[[131 128 124 128 120]
 [126 126 124 135 130]
 [147 126 141 115 131]
 [132 123 125 127 122]
 [151 141 125 123 114]]
->
[[131 128]
 [126 126]
 [147 126]]

[[127 127 130 126 129]
 [132 134 138 137 128]
 [123 143 150 134 139]
 [132 130 138 136 122]]
->
[[127 127]
 [132 134]
 [123 143]]

[[120 151 118 126]
 [141 151 130 125]
 [130 152 131 127]
 [129 107 140 129]
 [135 139 123 121]]
->
[[120 151]
 [141 151]
 [130 152]]

[[124 147]
 [153 138]
 [111 147]
 [120 147]]
->
[[124 147]
 [153 138]
 [111 147]]

[[113 129 132]
 [118 134 121]
 [130 108 128]
 [102 152 116]
 [135 141 119]]
->
[[113 129]
 [118 134]
 [130 108]]

[[132 132 124 133 127]
 [132 136 124 127 129]
 [104 149 127 126 138]]
->
[[132 132]
 [132 136]
 [104 149]]
---
[[140 124 110]
 [114 133 136]
 [ 99 129 157]
 [115 126 127]]
->
[[133 136]
 [129 157]]

[[132 130 126]
 [105 125 137]
 [124 126 135]]
->
[[125 137]
 [126 135]]

[[115 133 133 137 145]
 [114 127 133 136 157]
 [133 151 129 153 121]
 [125 138 127 146 134]
 [122 139 136 141 151]]
->
[[127 133]
 [151 129]]

[[121 141 116 133]
 [127 134 140 122]
 [101 141 123 145]]
->
[[134 140]
 [141 123]]

[[149 130 119 128 145]
 [156 144 117 131 147]
 [142 129 117 136 147]]
->
[[144 117]
 [129 117]]

[[130 122 130 123]
 [115 126 136  99]
 [127 128 135 131]
 [127 125 124 130]
 [129 125 130 122]]
->
[[126 136]
 [128 135]]

[[133 117 129]
 [130 137 121]
 [132 145 126]
 [115 122 155]
 [124 109 124]]
->
[[137 121]
 [145 126]]
---
[[120 127 136 125 130 126 125 131 129]
 [128 129 135 127 125 129 126 127 132]
 [122 120 134 124 121 129 127 135 128]
 [126 132 146 125 128 129 123 126 138]
 [129 122 125 127 123 130 130 133 125]
 [130 121 110 132 125 128 133 131 118]
 [132 127 113 133 130 126 132 127 122]
 [121 130 153 122 122 129 121 130 138]]
->
[[131 129 120 127 136 125 130 126 125]
 [127 132 128 129 135 127 125 129 126]
 [135 128 122 120 134 124 121 129 127]
 [126 138 126 132 146 125 128 129 123]
 [133 125 129 122 125 127 123 130 130]
 [131 118 130 121 110 132 125 128 133]
 [127 122 132 127 113 133 130 126 132]
 [130 138 121 130 153 122 122 129 121]]

[[155 130 130 132 129]
 [146 119 131 142 127]
 [114 132 131 111 137]
 [126 138 134 121 121]
 [126 137 131 118 127]]
->
[[132 129 155 130 130]
 [142 127 146 119 131]
 [111 137 114 132 131]
 [121 121 126 138 134]
 [118 127 126 137 131]]

[[119 120 149 103 146]
 [139 152 127 103 118]
 [155 130 102 106 138]]
->
[[103 146 119 120 149]
 [103 118 139 152 127]
 [106 138 155 130 102]]

[[119 122 123 113 149]
 [121 131 140 115 145]
 [114 128 128 104 141]
 [125 143 140 138 144]
 [129 121 125 117 141]
 [121 133 131 121 147]
 [116 125 123 106 142]
 [116 143 140 121 134]
 [129 143 146 140 134]
 [125 121 129 109 123]
 [123 132 130 117 116]
 [134 117 111 121 135]]
->
[[113 149 119 122 123]
 [115 145 121 131 140]
 [104 141 114 128 128]
 [138 144 125 143 140]
 [117 141 129 121 125]
 [121 147 121 133 131]
 [106 142 116 125 123]
 [121 134 116 143 140]
 [140 134 129 143 146]
 [109 123 125 121 129]
 [117 116 123 132 130]
 [121 135 134 117 111]]

[[128 128 129 130 128 127 130 128 130 126 127 129 129 128 126 128]
 [127 117 128 126 132 129 134 129 130 124 133 135 107 122 133 125]
 [128 126 125 120 127 133 120 128 120 134 131 122 124 129 136 126]
 [128 124 142 121 127 128 120 119 132 106 140 129 123 139 126 139]
 [128 127 134 125 127 128 125 124 130 119 133 128 126 132 127 132]]
->
[[126 128 128 128 129 130 128 127 130 128 130 126 127 129 129 128]
 [133 125 127 117 128 126 132 129 134 129 130 124 133 135 107 122]
 [136 126 128 126 125 120 127 133 120 128 120 134 131 122 124 129]
 [126 139 128 124 142 121 127 128 120 119 132 106 140 129 123 139]
 [127 132 128 127 134 125 127 128 125 124 130 119 133 128 126 132]]

[[128 128 120 137]
 [127 129 148 126]
 [128 128 143 127]
 [127 126 130 134]
 [128 126 134 102]
 [128 129 118 125]
 [128 129 131 135]
 [128 125 111 127]]
->
[[120 137 128 128]
 [148 126 127 129]
 [143 127 128 128]
 [130 134 127 126]
 [134 102 128 126]
 [118 125 128 129]
 [131 135 128 129]
 [111 127 128 125]]

[[138 124 117]
 [113 145 130]
 [130 129 128]
 [141 147 131]
 [130 107 129]
 [137 106 138]]
->
[[124 117 138]
 [145 130 113]
 [129 128 130]
 [147 131 141]
 [107 129 130]
 [106 138 137]]
---
[[120 146 149 139 127 120 122 145 121 142 145 144 126]
 [140 133 131 140 143 139 129 128 114 115 121 117 117]
 [133 119 120 119 132 130 129 134 118 129 123 143 122]
 [132 120 125 118 137 126 125 124 133 115 144 111 137]]
->
[[120 146 149 139 127 120 122 145 121 142 145 144 126]
 [132 120 125 118 137 126 125 124 133 115 144 111 137]
 [133 119 120 119 132 130 129 134 118 129 123 143 122]
 [140 133 131 140 143 139 129 128 114 115 121 117 117]]

[[128 126 119 122 121 125 146 134]
 [125 118 131 118 135 128 103 149]
 [131 136 129 125 126 126 103 128]]
->
[[125 118 131 118 135 128 103 149]
 [128 126 119 122 121 125 146 134]
 [131 136 129 125 126 126 103 128]]

[[117 122 126 118 122 124 131 118 126 120 135 131 133]
 [110 123 133 112 133 119 140 119 119 113 135 127 123]
 [136 130 123 128 123 128 136 129 126 128 148 132 117]
 [112 121 133 127 127 110 108 115 116 126 113 129 131]
 [152 136 126 135 129 126 118 128 130 142 128 132 128]
 [126 124 120 130 122 136 130 131 131 130 128 131 134]
 [134 126 127 138 125 136 128 144 130 137 124 127 129]]
->
[[110 123 133 112 133 119 140 119 119 113 135 127 123]
 [112 121 133 127 127 110 108 115 116 126 113 129 131]
 [117 122 126 118 122 124 131 118 126 120 135 131 133]
 [126 124 120 130 122 136 130 131 131 130 128 131 134]
 [134 126 127 138 125 136 128 144 130 137 124 127 129]
 [136 130 123 128 123 128 136 129 126 128 148 132 117]
 [152 136 126 135 129 126 118 128 130 142 128 132 128]]

[[129 142 128 127 102 137 131 123 122 108 136 118 126 130]
 [128 127 128 124 128 134 114 113 117 128 116 127 128 129]]
->
[[128 127 128 124 128 134 114 113 117 128 116 127 128 129]
 [129 142 128 127 102 137 131 123 122 108 136 118 126 130]]

[[131 128 128 130 106]
 [134 124 115 132 127]
 [126 142 127 129 134]
 [122 130 140 121 127]
 [135 117 127 134 127]
 [138 134 116 133 118]
 [130 143 120 127 137]
 [116 122 146 120 129]]
->
[[116 122 146 120 129]
 [122 130 140 121 127]
 [126 142 127 129 134]
 [130 143 120 127 137]
 [131 128 128 130 106]
 [134 124 115 132 127]
 [135 117 127 134 127]
 [138 134 116 133 118]]

[[130 118 126 114 135 150 139 110 134 118 136]
 [120 127 127 144 114 111 119 130 115 128 127]]
->
[[120 127 127 144 114 111 119 130 115 128 127]
 [130 118 126 114 135 150 139 110 134 118 136]]
